[[154, 128, 99, 98, 75, 135, 79, 166],
 [70, 124, 84, 65, 112, 99, 146, 171],
 [153, 97, 136, 89, 103, 133, 168, 190],
 [143, 119, 110, 111, 105, 50, 114, 178],
 [149, 58, 139, 107, 103, 119, 140, 210],
 [57, 110, 60, 70, 113, 34, 139, 213],
 [91, 92, 114, 83, 97, 28, 167, 200]]
Rows and columns are numbered from 0.
The smallest entry is 28
Find the entry directly above the largest entry.
210
The entry in row 1 and column 1 is 124
The entry at row 0, column 2 is 99
The entry directly below 57 -> 91
The entry just left of the largest entry: 139
Find the top entry of the column that holds the largest entry.
166
The entry in row 0 and column 0: 154
The largest entry is 213
Find the entry in row 1 and column 2.
84
The entry directly below 136: 110
The entry in the bottom-right corner -> 200
The entry at row 1, column 0: 70
Find the entry directly above the smallest entry.
34
Find the entry in row 0 and column 1.
128
The entry just left of the smallest entry: 97
Find the entry directly below 111.
107
Find the entry in row 2 and column 0.
153
Find the top entry of the column that holds the smallest entry.
135
Find the entry directly below 133.
50

x = ((4, 37, 50, 31, 32), (-44, -3, 17, -12, -13), (26, 11, -11, -22, -33))
The entry just left of 37: 4
Give the entry just right of -22.
A: -33
Give the entry just left of 50.
A: 37
The entry just right of -11 -> -22
Give the entry just left of -22.
A: -11
Give the entry just left of 11.
A: 26
Give the entry just left of -3.
A: -44

B =
[[  2.0  -5.1   3.0  -4.9  -2.4  -0.6  -6.3   0.6 -10.1  -7.7  -0.7  -0.3]
 [  1.8  14.4   0.3  19.8   9.3   9.8  23.6   8.9  17.4  14.3 -10.6  -8.4]
 [  8.3  -7.0   9.9  -4.1   0.9   5.7 -11.0   9.4 -25.2  -8.5 -11.0  -7.9]
 [ -3.0   8.9  -4.3  11.3   3.5  -0.3  17.3  -1.4  21.6   7.6   2.2   1.6]
 [ -0.9   4.6  -2.0  10.3   5.5  -4.2  12.2  -1.2  17.9   5.2   3.7   3.6]
 [  0.9   9.6   0.4   9.8   2.6  10.6  14.1   6.8   5.5   7.1 -10.3  -8.9]
 [ -2.1  13.2  -4.1  17.8   7.4   2.9  23.4   2.1  26.0  13.6  -2.2  -1.8]
 [ -2.2   5.6  -2.6   6.1   0.4   0.6  11.8  -1.3  13.2   2.3   1.9   1.2]
 [ -8.6   7.5 -10.2   6.6  -0.5  -6.6  15.0  -9.4  28.2   7.1   9.9   7.0]
 [ 10.7  13.5   8.8  28.6  20.2  13.2  22.7  20.3   8.5  19.0 -21.7 -15.3]
 [-12.4 -10.4 -12.4 -17.7 -12.5 -19.8 -13.9 -21.7   7.8 -10.0  21.8
   16.2]]
The entry just left of the largest entry -> 8.8
Which number is the entry just right of 5.2? 3.7
Which number is the entry just left of -2.6? 5.6
The entry just left of 9.4: -11.0
Which number is the entry just right of the smallest entry? -8.5
Which number is the entry just right of 7.6? 2.2
The entry just left of 5.7 -> 0.9
Which number is the entry just right of the largest entry? 20.2
The maximum: 28.6
Which number is the entry just right of 10.7? 13.5

grid = [ 134.54   17.13   26.63  -31.91  -71.96   96.63 -130.65]
The 1st entry from the left: 134.54
The entry just left of the smallest entry -> 96.63
Report the second entry.
A: 17.13
The fourth entry: -31.91
Report the first entry from the right.
A: -130.65

arr =
array([[  0,  14,  -1, -19,  14,  -2,   1,   4,  15, -11, -35,  10,  18,
        -12, -11],
       [  1,  17,   1, -17,  14,  -2,   5,   6,  17, -11, -34,  12,  21,
        -12, -11],
       [-14, -18, -14, -43,   6, -14, -38,   3, -17, -15, -32,  -5, -18,
        -16,  -5],
       [  1,  13,   0, -14,  14,  -1,   1,   2,  15,  -9, -31,  10,  18,
        -10, -10],
       [ -2, -17,  -4,   3,  -4,  -1, -16,  -9, -13,   5,  12,  -8, -17,
          5,   4],
       [  3,   3,   0,   2,   9,   2,  -1,  -7,   9,   0, -10,   5,   8,
         -1,  -5],
       [  0,  10,  -1, -14,  11,  -2,   0,   3,  11,  -8, -26,   8,  14,
         -9,  -8],
       [ -8,  -7,  -5, -20,  -3,  -7, -13,   8, -12,  -7,  -8,  -4, -11,
         -7,   1],
       [ 12,  14,  10,  33,   0,  11,  27,  -7,  17,  12,  19,   6,  17,
         12,   1]])
What is the entry just right of the smallest entry? 6
What is the third smallest entry? -35
The second largest entry is 27
What is the entry just right of 27? -7
The entry at the centre: -9
The entry just right of the largest entry -> 0
What is the third entry in reading order? -1
What is the largest entry? 33
The fourth entry in reading order is -19
What is the 1st entry in reading order? 0
What is the entry just left of the centre entry? -16
What is the 5th entry in reading order? 14
The second smallest entry is -38

[[-145.324  206.839  131.434 -176.730  189.619  -88.097  108.846]
 [ -66.730 -198.687 -179.973  -74.056 -148.341  -52.653 -164.344]
 [ -66.730 -224.032 -159.213  -74.056 -200.335  -61.514 -200.769]
 [ -19.574  -71.960  -76.171   -5.606 -148.341  -52.653  -55.068]]
Rows and columns are numbered from 0.
Read off the entry directly below 108.846.
-164.344
The entry directly above -159.213 -> -179.973
The entry at row 0, column 1 -> 206.839
Read off the bottom-right entry.
-55.068
The entry just right of the smallest entry: -159.213
The entry just left of -200.769 -> -61.514
Read off the entry directly below -61.514.
-52.653
Read off the entry in row 0 and column 0.
-145.324
The entry just right of the largest entry -> 131.434
Read off the entry directly above -19.574.
-66.730
The entry directly above -224.032: -198.687
The entry directly below -145.324 -> -66.730
The bottom entry of the column that holds the largest entry: -71.960
The entry directly above -200.335 -> -148.341
Read off the entry directly below -198.687.
-224.032
The entry directly above -55.068 -> -200.769
Read off the entry directly above -5.606.
-74.056
The bottom-left entry is -19.574

Read these off the matrix that follows.
1) What is the entry in the top-left corner?
2) What is the 4th entry, reading row by row?
3) What is the entry directly below -14?
4) What is the entry directly below the smallest entry?
5) What is the 3rd entry in reading order?
6) What is the entry in the bottom-left corner?
7) What is the bottom entry of the column that holds the largest entry?
8) What is the entry just left of the largest entry?
[[  0  -1  -1   1  -9]
 [ 21 -18   4  51 -28]
 [ 11 -12   1  25 -22]
 [ 15 -15   2  34 -25]
 [-15 -25   8 -23  23]
 [ -1   0   0   0  -8]
 [ -9 -14   2 -13   6]
 [  1  -1   0   1  -9]
 [-11  -6 -12  -3 -11]
 [-13 -22   4 -19  15]]
1) 0
2) 1
3) -1
4) -22
5) -1
6) -13
7) -19
8) 4

array([[  6.4,  -7.7, -16.5,  -4.1,  -3.8,   1.7,   2.4,   6.1,  -3.8,
         -5.7,  18.8,  -4.8, -16.7],
       [ -3.9,  -4.1, -11.8,   2.8,   4.3,   7.2,   7.7,  -5.4,   1.7,
         -4.3,  14.4,   2.8, -13.0],
       [ 10.3,   0.9,   2.5,  -8.1,  -9.6,  -5.7,  -6.0,  12.5,  -4.1,
          0.4,  -4.1,  -7.9,   2.6],
       [ 11.6,  -4.8,  -9.0,  -8.2,  -9.2,  -3.6,  -3.3,  12.9,  -5.7,
         -3.3,   9.4,  -8.7,  -8.7],
       [  6.4,  -7.7, -16.5,  -4.1,  -3.8,   1.7,   2.4,   6.1,  -3.8,
         -5.7,  18.8,  -4.8, -16.7],
       [  6.6,   4.8,   9.7,  -6.0,  -7.4,  -5.2,  -5.8,   8.9,  -1.7,
          2.7, -12.2,  -5.2,   9.4],
       [ -3.3,  -4.6, -12.6,   2.3,   3.9,   7.0,   7.5,  -4.7,   1.3,
         -4.5,  15.2,   2.3, -13.7],
       [ 11.0,  -5.9, -11.3,  -7.7,  -8.4,  -2.6,  -2.2,  12.0,  -5.6,
         -4.1,  12.3,  -8.3, -11.1],
       [  3.6,   6.9,  13.1,  -4.1,  -5.3,  -4.2,  -4.9,   5.8,   0.0,
          3.8, -16.0,  -3.0,  12.4]])
Read off the entry just left of -4.6.
A: -3.3
Read off the entry just left of 3.9.
A: 2.3
The entry just left of -5.3 is -4.1
The entry just left of -8.3: 12.3
The entry just right of the centre entry -> 6.1
The entry just left of the centre entry is 1.7
Read off the entry just right of -16.0.
A: -3.0
Read off the entry just right of -9.2.
A: -3.6

Questions about the row below.
1) What is the third largest entry?
2) What is the fourth entry from the end?
3) What is the first entry from the right?
-16.2,15.9,-3.5,3.5
1) -3.5
2) -16.2
3) 3.5
